[-15 34 -21]
[7 56 14]
[1 -66 -37]
[-17 64 -49]
=>
[56 14]
[-66 -37]

[33 49 36]
[27 -11 -35]
[54 -42 -59]
[-46 46 44]
[-25 35 52]
=>
[-11 -35]
[-42 -59]

[-10 -50 3]
[-12 38 38]
[12 39 -21]
[-43 -39 36]
[43 67 -54]
=>
[38 38]
[39 -21]

[-49 29 33 -27]
[-64 43 34 -44]
[-52 31 34 -30]
=>
[43 34]
[31 34]

[56 59 -35 -21]
[-38 12 -17 53]
[56 -25 47 1]
=>
[12 -17]
[-25 47]

[42 60 -3]
[52 -35 34]
[55 16 63]
[65 -16 22]
[45 54 50]
=>
[-35 34]
[16 63]

[-16 -18 42 -8 69]
[13 -32 25 -44 58]
[-13 -7 40 -3 -24]
[10 -17 27 -36 65]
[-25 -27 47 -16 25]
=>
[-32 25]
[-7 40]
---
[10 21 -43 48 -3 49 -33 54 -5 44]
[-52 -38 33 -1 -51 -43 -13 10 -27 23]
[-26 53 58 8 -23 -45 -53 32 38 49]
[-58 39 -46 18 -5 33 44 46 -45 42]
=>
[21 -43 48 -3 49 -33 54 -5 44 10]
[-38 33 -1 -51 -43 -13 10 -27 23 -52]
[53 58 8 -23 -45 -53 32 38 49 -26]
[39 -46 18 -5 33 44 46 -45 42 -58]

[-3 0 -1 56 -15 -15 -29 -3 29 -54 25 -9 -19 -39 9]
[-5 -8 -18 -29 34 -48 1 24 0 17 -4 -66 13 -42 -13]
[-3 -18 -38 40 28 -5 38 -6 65 19 -31 -6 7 13 12]
[-41 -8 40 -31 -23 9 -11 5 -67 -11 -22 -8 -29 56 25]
[-44 -17 40 -3 -27 -2 -33 13 -46 -39 0 -18 -31 35 37]
=>
[0 -1 56 -15 -15 -29 -3 29 -54 25 -9 -19 -39 9 -3]
[-8 -18 -29 34 -48 1 24 0 17 -4 -66 13 -42 -13 -5]
[-18 -38 40 28 -5 38 -6 65 19 -31 -6 7 13 12 -3]
[-8 40 -31 -23 9 -11 5 -67 -11 -22 -8 -29 56 25 -41]
[-17 40 -3 -27 -2 -33 13 -46 -39 0 -18 -31 35 37 -44]

[11 74 -44 -52]
[3 -32 73 52]
[-22 -45 70 75]
[17 -21 -23 -32]
[3 -16 13 -6]
[-11 -14 -16 -24]
=>
[74 -44 -52 11]
[-32 73 52 3]
[-45 70 75 -22]
[-21 -23 -32 17]
[-16 13 -6 3]
[-14 -16 -24 -11]

[-38 72 6 14 -5 7 59]
[-8 6 34 -3 -35 5 6]
[9 -1 34 -3 -41 7 2]
[9 5 35 6 -32 8 0]
=>
[72 6 14 -5 7 59 -38]
[6 34 -3 -35 5 6 -8]
[-1 34 -3 -41 7 2 9]
[5 35 6 -32 8 0 9]

[25 -10 -66 -9 56 -22 20 -34]
[68 45 60 -11 38 -60 40 56]
[0 47 25 -40 -30 -64 -23 -28]
[-33 -44 9 69 65 -18 -70 -54]
[41 56 -51 -44 -41 -55 -52 -2]
[65 13 -33 -12 51 60 34 -15]
[64 -47 37 -7 -56 14 -3 7]
[16 -51 67 15 -53 -19 -64 -68]
[-50 37 32 61 -4 -11 16 -20]
[57 26 -48 -8 -67 38 -24 -19]
[0 43 43 65 -17 -42 8 -56]
[49 70 -54 61 -23 50 -47 3]
=>
[-10 -66 -9 56 -22 20 -34 25]
[45 60 -11 38 -60 40 56 68]
[47 25 -40 -30 -64 -23 -28 0]
[-44 9 69 65 -18 -70 -54 -33]
[56 -51 -44 -41 -55 -52 -2 41]
[13 -33 -12 51 60 34 -15 65]
[-47 37 -7 -56 14 -3 7 64]
[-51 67 15 -53 -19 -64 -68 16]
[37 32 61 -4 -11 16 -20 -50]
[26 -48 -8 -67 38 -24 -19 57]
[43 43 65 -17 -42 8 -56 0]
[70 -54 61 -23 50 -47 3 49]

[-28 42 -49 9 2 -61 28 35]
[15 -72 16 57 -66 56 -24 18]
=>
[42 -49 9 2 -61 28 35 -28]
[-72 16 57 -66 56 -24 18 15]
---
[-4 -50 58 -8 -37]
[56 -7 -9 -15 52]
[59 -12 -11 -15 56]
[-32 10 -49 -37 44]
=>
[-7 -9]
[-12 -11]

[-24 -10 -18 9 -14]
[61 -2 -22 36 37]
[-6 22 44 -27 -3]
[5 30 16 6 16]
[2 19 41 -28 -5]
=>
[-2 -22]
[22 44]

[5 39 -28 -78]
[-3 9 -20 2]
[4 5 8 -13]
[-7 49 -15 36]
=>
[9 -20]
[5 8]

[13 63 33]
[-3 60 41]
[35 69 74]
[19 -41 -30]
[13 56 55]
=>
[60 41]
[69 74]

[-6 4 -16 4 -10]
[-14 68 6 16 -28]
[-2 -3 3 20 4]
[4 18 10 -9 13]
=>
[68 6]
[-3 3]

[44 26 60 -65 -71]
[-25 -36 -6 -27 54]
[48 -67 38 30 57]
[-60 -16 -35 60 -35]
[-39 -8 -3 39 -59]
=>
[-36 -6]
[-67 38]
